Each row is where one point has got to under a steady rotation. How many ticks took it there?
The counts run from 0 to 842.
40.4	-20.0	-13.3	-44.1	12.5	-6.3	-48.6	29.3	-22.1	14.4	-33.8	30.7	15.9	-16.7	-16.2	-30.8	-25.1	1.9	9.3	8.5	5.5	17.3	18.9	-72.3	9.5 => 708
17.3	27.2	-20.5	-48.3	19.9	-19.0	-51.2	-12.6	-23.1	56.9	-30.2	10.2	1.9	4.2	15.7	-31.3	-5.7	8.0	-24.3	36.4	10.0	-18.9	20.3	-48.5	24.5 => 146
20.8	3.0	15.8	-38.4	-5.8	-0.4	-0.6	36.4	-36.1	15.0	-39.5	50.9	32.9	-5.8	-41.1	-51.9	-19.3	24.5	1.7	5.6	-15.7	-11.3	40.0	-33.3	9.8 => 42
29.9	20.4	-18.1	-37.8	-13.1	-8.0	-27.5	21.0	-47.6	10.6	-45.2	41.3	16.6	-19.5	-16.4	-26.9	-22.9	-21.8	-8.0	-22.5	-7.9	21.6	18.3	-72.3	1.7 => 538
14.4	32.8	6.0	-26.4	-15.3	-6.2	1.2	29.3	-52.1	8.2	-44.0	51.0	29.1	-10.0	-38.4	-45.5	-18.4	0.9	-11.0	-22.0	-17.2	3.9	34.0	-42.9	-1.1 => 368
14.1	24.1	10.1	-26.1	-15.8	-3.0	6.5	31.4	-48.4	2.7	-42.9	54.6	30.6	-8.8	-43.2	-50.1	-19.5	8.3	-8.9	-19.8	-14.1	-1.9	37.8	-36.2	2.6 => 530
23.9	-12.7	-19.8	-24.8	28.8	-15.5	-62.2	17.9	-19.6	18.7	-46.4	19.6	5.1	-12.1	-20.2	-30.0	-33.9	18.6	13.6	16.4	28.8	14.7	22.6	-63.3	19.9 => 571
43.7	5.1	-13.1	-66.1	-8.4	-6.1	-28.8	15.8	-37.3	39.1	-24.9	36.2	18.8	-13.4	3.6	-34.2	-4.5	-17.4	-14.9	7.3	-13.2	-0.6	15.9	-64.6	10.1 => 514
-0.8	25.9	-7.3	9.8	5.1	-9.2	-25.9	27.8	-45.4	-0.9	-61.6	37.5	21.0	-6.7	-52.7	-36.6	-36.1	13.3	-3.0	-19.7	12.9	15.9	38.8	-45.2	10.3 => 243
-11.6	40.2	-4.0	10.4	19.7	-18.1	-35.7	2.3	-36.2	25.3	-52.7	24.1	14.7	10.4	-39.0	-40.8	-24.5	40.2	-12.1	17.4	25.9	-16.1	49.1	-18.6	21.3 => 442
11.0	46.8	-33.4	-22.5	17.6	-24.6	-56.4	-16.2	-36.0	43.8	-43.4	7.7	2.7	2.8	1.7	-23.2	-16.1	-1.5	-31.0	11.8	15.1	-3.5	20.4	-51.8	17.7 => 451
20.8	-12.8	-18.5	-25.2	31.0	-9.4	-68.3	14.3	-16.6	18.4	-46.6	16.8	9.0	-7.1	-19.0	-30.9	-33.2	24.4	11.7	21.8	23.6	9.6	26.4	-58.0	19.8 => 415
23.3	23.0	-19.9	-25.5	-8.0	-8.9	-25.3	26.3	-45.5	2.9	-46.2	37.6	17.7	-16.9	-26.5	-25.5	-23.4	-18.4	-8.8	-28.7	-4.0	23.9	18.8	-66.5	3.2 => 544
8.8	29.1	-15.9	0.4	-3.9	-9.3	-25.6	20.3	-48.4	-0.1	-55.5	33.6	18.4	-13.3	-39.3	-31.1	-31.3	-6.2	-5.7	-31.3	7.8	19.9	29.2	-56.0	5.1 => 75
35.5	27.0	-15.4	-51.8	-16.1	-9.2	-17.4	16.7	-49.3	24.0	-31.9	37.0	17.3	-14.5	-5.3	-31.6	-10.8	-26.7	-23.1	-15.6	-19.1	6.8	17.2	-67.8	1.6 => 357
14.4	26.3	-2.0	-16.5	-12.6	-3.7	-5.5	30.5	-49.4	-1.8	-50.5	49.9	27.7	-11.4	-42.8	-39.2	-24.0	-0.9	-10.1	-29.0	-8.7	10.8	34.8	-49.7	0.9 => 699
31.1	16.0	-23.0	-28.2	-1.6	-11.6	-35.1	23.7	-41.3	6.3	-42.6	31.5	16.2	-18.8	-14.6	-23.4	-24.1	-20.0	-8.4	-19.3	4.0	27.9	14.2	-78.1	5.7 => 226
15.9	29.2	-14.2	-12.7	-7.9	-8.8	-21.0	28.1	-48.5	-0.5	-49.0	42.2	19.0	-17.6	-39.4	-25.3	-27.4	-11.5	-7.4	-31.9	-4.7	23.2	27.7	-61.6	-1.0 => 225
26.7	-21.9	3.6	-39.9	6.8	2.5	-28.0	41.8	-25.5	8.1	-35.6	42.3	25.9	-9.6	-40.6	-46.3	-23.2	27.3	14.7	13.2	2.2	-1.0	37.8	-48.6	11.5 => 60
38.6	23.8	-13.4	-60.6	-9.7	-10.4	-25.7	10.5	-39.2	33.8	-28.6	37.1	14.1	-10.7	5.6	-27.8	-7.3	-24.2	-25.5	-0.6	-21.2	4.1	14.1	-62.4	5.8 => 832
38.7	0.6	-5.7	-70.9	1.1	-4.8	-31.2	12.1	-28.4	41.6	-22.2	33.0	18.5	-5.1	3.1	-40.5	-3.4	1.7	-10.8	23.5	-14.8	-12.6	22.6	-55.0	10.4 => 346
19.2	39.2	-4.2	-40.2	-21.5	-7.4	-7.4	16.2	-54.6	19.3	-35.7	47.0	25.5	-12.6	-15.0	-39.1	-8.1	-18.2	-29.3	-20.1	-19.4	2.2	25.7	-49.9	0.8 => 837
-9.0	23.4	-4.5	-0.4	30.0	-16.6	-42.8	6.4	-28.0	22.8	-55.8	19.1	14.7	10.6	-36.9	-42.8	-23.8	45.4	-3.9	24.3	23.3	-18.3	46.8	-20.0	23.5 => 760
24.3	-7.1	14.3	-60.8	-1.7	-0.1	-13.1	30.6	-30.8	22.1	-26.4	48.4	31.1	-4.9	-26.2	-57.5	-9.7	26.9	-5.3	19.8	-17.0	-17.7	38.9	-39.0	10.8 => 516
27.9	-24.6	3.1	-38.1	10.8	-0.5	-29.0	37.5	-27.4	7.4	-35.6	41.4	24.0	-9.6	-33.2	-43.1	-28.0	26.7	16.0	13.9	0.2	1.6	33.4	-48.9	11.2 => 703
13.5	23.9	13.1	-28.1	-9.4	0.8	2.8	35.1	-49.0	5.9	-39.3	49.9	36.7	-8.8	-43.3	-48.2	-19.1	7.7	-8.1	-10.9	-18.3	-7.7	39.1	-36.0	5.1 => 686
30.1	22.4	-16.6	-43.0	-14.2	-6.9	-18.7	19.7	-44.3	14.1	-37.7	38.1	18.4	-14.7	-15.1	-26.5	-18.4	-26.8	-17.6	-18.7	-14.9	16.4	16.5	-69.9	2.8 => 207
3.1	0.3	0.1	-3.6	27.8	-9.0	-44.9	25.6	-23.4	7.5	-54.8	28.1	17.1	-1.5	-45.4	-39.1	-36.5	44.7	14.7	17.4	24.5	2.9	43.3	-37.6	20.7 => 254
29.3	17.2	-16.9	-66.2	4.0	-16.1	-37.2	-3.2	-27.7	53.5	-21.4	24.5	11.9	5.7	10.0	-37.4	-2.3	4.3	-22.3	35.2	-9.4	-21.5	23.2	-48.8	16.8 => 808
-6.3	41.7	1.6	-20.5	17.1	-15.7	-18.1	-1.4	-34.0	42.2	-36.9	26.1	22.1	16.1	-22.6	-46.4	-13.1	41.4	-21.7	31.8	2.1	-32.8	43.6	-13.4	20.1 => 629
-4.0	68.4	-7.5	-19.3	-8.4	-18.8	-8.1	-6.2	-50.0	37.1	-40.9	28.8	21.1	10.0	-10.9	-43.1	-2.1	-0.1	-39.8	-3.0	-7.1	-21.6	35.5	-27.3	9.7 => 156
33.7	23.4	-15.0	-66.0	-3.9	-12.2	-30.0	0.0	-35.3	44.9	-23.1	28.4	13.1	-6.7	11.9	-34.1	-1.0	-14.9	-24.6	13.9	-14.4	-9.9	17.0	-59.9	5.8 => 339
35.9	-6.5	3.2	-71.4	2.6	-2.0	-21.0	24.1	-27.4	40.5	-22.1	38.4	24.7	-7.7	-6.3	-47.1	-6.9	17.7	-10.1	30.9	-13.2	-17.6	33.1	-46.7	11.8 => 509
17.0	31.3	-28.7	-35.6	22.6	-23.8	-63.2	-13.5	-27.0	51.2	-30.7	9.0	0.6	5.9	9.1	-26.9	-13.2	8.8	-20.3	32.9	13.8	-11.0	23.1	-53.2	20.8 => 458
17.4	28.3	-17.4	-6.4	-11.6	-7.2	-22.8	21.0	-47.7	-4.8	-53.3	33.0	18.5	-18.6	-35.1	-27.8	-30.0	-14.7	-8.7	-30.7	0.1	25.8	25.2	-61.3	4.4 => 69
41.9	-5.9	-6.6	-70.5	-2.5	-5.9	-32.9	21.5	-31.8	32.9	-22.5	37.1	17.5	-11.3	0.0	-37.8	-10.2	-4.4	-7.5	15.1	-13.2	-3.6	19.2	-62.8	7.0 => 196
34.7	-26.7	-1.0	-51.1	11.5	-0.7	-34.6	37.5	-25.5	12.1	-35.3	39.6	21.1	-10.7	-25.6	-40.6	-26.8	24.0	10.3	20.6	-2.2	2.6	27.2	-55.8	7.8 => 378
26.4	10.7	-30.7	-19.2	9.5	-15.8	-50.4	14.7	-34.4	9.4	-50.8	22.3	4.2	-15.7	-14.9	-20.9	-32.8	-18.2	0.7	-14.1	16.5	28.1	16.2	-75.7	13.8 => 401
31.9	-24.8	-2.5	-38.9	16.4	-1.8	-40.7	35.6	-21.5	10.0	-34.8	36.3	22.1	-13.6	-34.5	-40.5	-31.5	21.6	16.7	19.3	3.7	5.1	34.2	-57.9	14.0 => 709
9.2	23.0	-1.2	-0.9	-5.5	-6.6	-14.9	29.3	-45.6	-6.6	-57.9	45.7	28.4	-9.5	-52.9	-40.0	-31.3	12.8	1.8	-20.2	0.4	9.6	34.3	-47.3	5.0 => 68
-12.9	33.1	-1.7	1.7	27.4	-16.4	-39.0	4.5	-25.6	29.2	-48.5	18.7	16.9	16.4	-33.4	-42.0	-22.8	41.2	-7.5	27.6	25.3	-20.0	49.1	-21.0	23.1 => 604
-12.5	55.8	-16.8	16.8	11.5	-22.8	-36.1	1.5	-40.7	15.3	-61.7	24.0	10.9	4.6	-34.2	-33.8	-25.9	16.2	-18.3	-5.9	21.3	6.3	41.8	-31.2	16.3 => 112
14.7	29.3	-16.2	-7.4	-6.3	-9.1	-24.5	23.7	-49.8	-4.3	-54.8	41.9	20.0	-20.9	-37.9	-32.7	-27.9	-8.7	-6.0	-28.5	-0.6	23.4	29.2	-58.6	3.2 => 712
-7.0	20.2	-4.4	-11.1	30.2	-15.8	-50.0	-0.9	-23.3	35.8	-46.6	16.7	16.1	12.4	-24.6	-44.4	-21.0	47.8	-2.4	42.9	26.2	-20.0	41.7	-25.3	24.4 => 285
36.3	17.3	-20.4	-45.6	-11.8	-6.7	-28.4	23.0	-41.8	16.6	-37.2	34.4	16.6	-20.2	-11.1	-29.2	-17.2	-26.6	-10.7	-14.8	-10.8	18.1	20.4	-72.2	4.2 => 532
-0.6	51.3	10.2	-25.0	-2.3	-13.4	-8.5	3.3	-43.4	39.1	-34.5	34.9	29.5	11.9	-28.0	-51.8	-6.4	23.1	-28.1	17.6	-11.0	-34.4	45.6	-11.8	13.0 => 642
6.5	13.5	-13.9	-24.3	29.7	-18.5	-58.9	-2.1	-15.8	39.1	-37.1	12.0	7.7	12.3	-11.3	-34.5	-19.6	35.9	-7.2	44.3	22.7	-19.4	34.2	-35.2	24.1 => 609
-8.7	69.4	-13.7	-8.9	-1.7	-23.4	-21.5	-11.0	-50.8	39.8	-44.9	23.4	14.8	7.1	-11.3	-32.3	-5.5	0.6	-38.6	5.0	-4.3	-17.2	34.6	-29.8	15.4 => 306
19.1	31.0	-29.4	-8.4	5.3	-13.2	-45.6	11.0	-40.0	4.5	-55.8	28.0	10.1	-16.9	-24.9	-18.3	-28.3	-15.7	-3.2	-26.2	12.4	29.8	19.5	-67.9	10.2 => 82
7.2	19.8	6.2	-8.6	-5.9	-5.4	-11.4	37.4	-43.0	-6.0	-53.5	47.5	31.2	-10.8	-51.3	-43.9	-27.5	12.8	-0.2	-20.6	-2.8	6.3	36.3	-43.2	4.1 => 224
29.8	-8.0	10.0	-60.0	0.6	-1.6	-13.8	32.7	-29.9	23.5	-23.1	44.6	28.9	-2.9	-25.5	-51.8	-11.2	27.2	0.9	21.2	-10.7	-14.5	42.5	-38.4	11.8 => 35
13.4	5.7	-25.9	-20.3	37.4	-16.1	-69.6	0.3	-18.6	30.6	-41.1	8.1	3.8	0.6	-11.9	-26.2	-25.4	23.7	1.8	31.1	30.5	1.6	27.0	-53.6	22.6 => 752
-17.5	58.7	-6.8	1.7	10.6	-18.1	-25.9	-5.0	-44.6	32.2	-48.4	20.1	19.1	15.4	-26.9	-46.0	-17.8	23.5	-24.9	9.5	10.1	-22.2	45.4	-17.4	18.1 => 455
34.6	23.7	-14.9	-65.7	-8.4	-8.6	-28.3	4.9	-41.1	44.3	-25.7	31.9	14.9	-11.8	8.3	-33.6	-5.7	-16.2	-23.1	8.9	-20.3	-6.5	17.9	-61.9	11.2 => 826
22.2	31.3	-17.6	-55.5	7.8	-20.2	-42.9	-5.1	-29.7	53.5	-21.0	14.2	6.4	8.2	14.5	-33.5	-0.1	1.0	-26.8	33.7	-2.8	-17.6	19.0	-47.1	19.4 => 639
14.3	29.7	12.7	-34.6	-18.0	-2.8	3.4	29.8	-46.9	14.1	-38.5	52.9	34.5	-3.7	-35.4	-50.8	-12.3	9.7	-19.3	-5.1	-21.1	-13.3	37.9	-34.2	2.9 => 355
9.4	50.9	-5.0	-37.4	-21.5	-9.7	-0.4	7.2	-53.6	28.6	-36.0	43.6	29.5	-4.7	-18.3	-41.0	-4.8	-7.0	-31.9	-10.1	-21.1	-12.3	33.7	-35.8	1.2 => 181
-0.9	58.3	4.4	-25.6	-3.8	-14.4	-2.5	1.0	-48.6	35.4	-41.3	35.7	27.6	10.6	-22.3	-51.1	-6.0	12.4	-33.8	8.8	-13.9	-27.0	43.0	-18.8	10.9 => 324
28.1	-6.4	11.7	-59.0	4.0	0.2	-18.7	29.4	-28.7	30.4	-23.5	42.6	30.9	-5.2	-18.2	-55.8	-9.5	22.9	-2.4	24.5	-11.5	-17.0	35.5	-38.3	13.3 => 191
26.3	-4.4	7.8	-65.6	1.7	-2.5	-18.8	22.6	-27.8	38.7	-20.8	39.1	22.5	2.6	-7.6	-51.0	-5.8	24.4	-12.5	36.6	-16.4	-22.9	33.4	-35.2	12.9 => 503
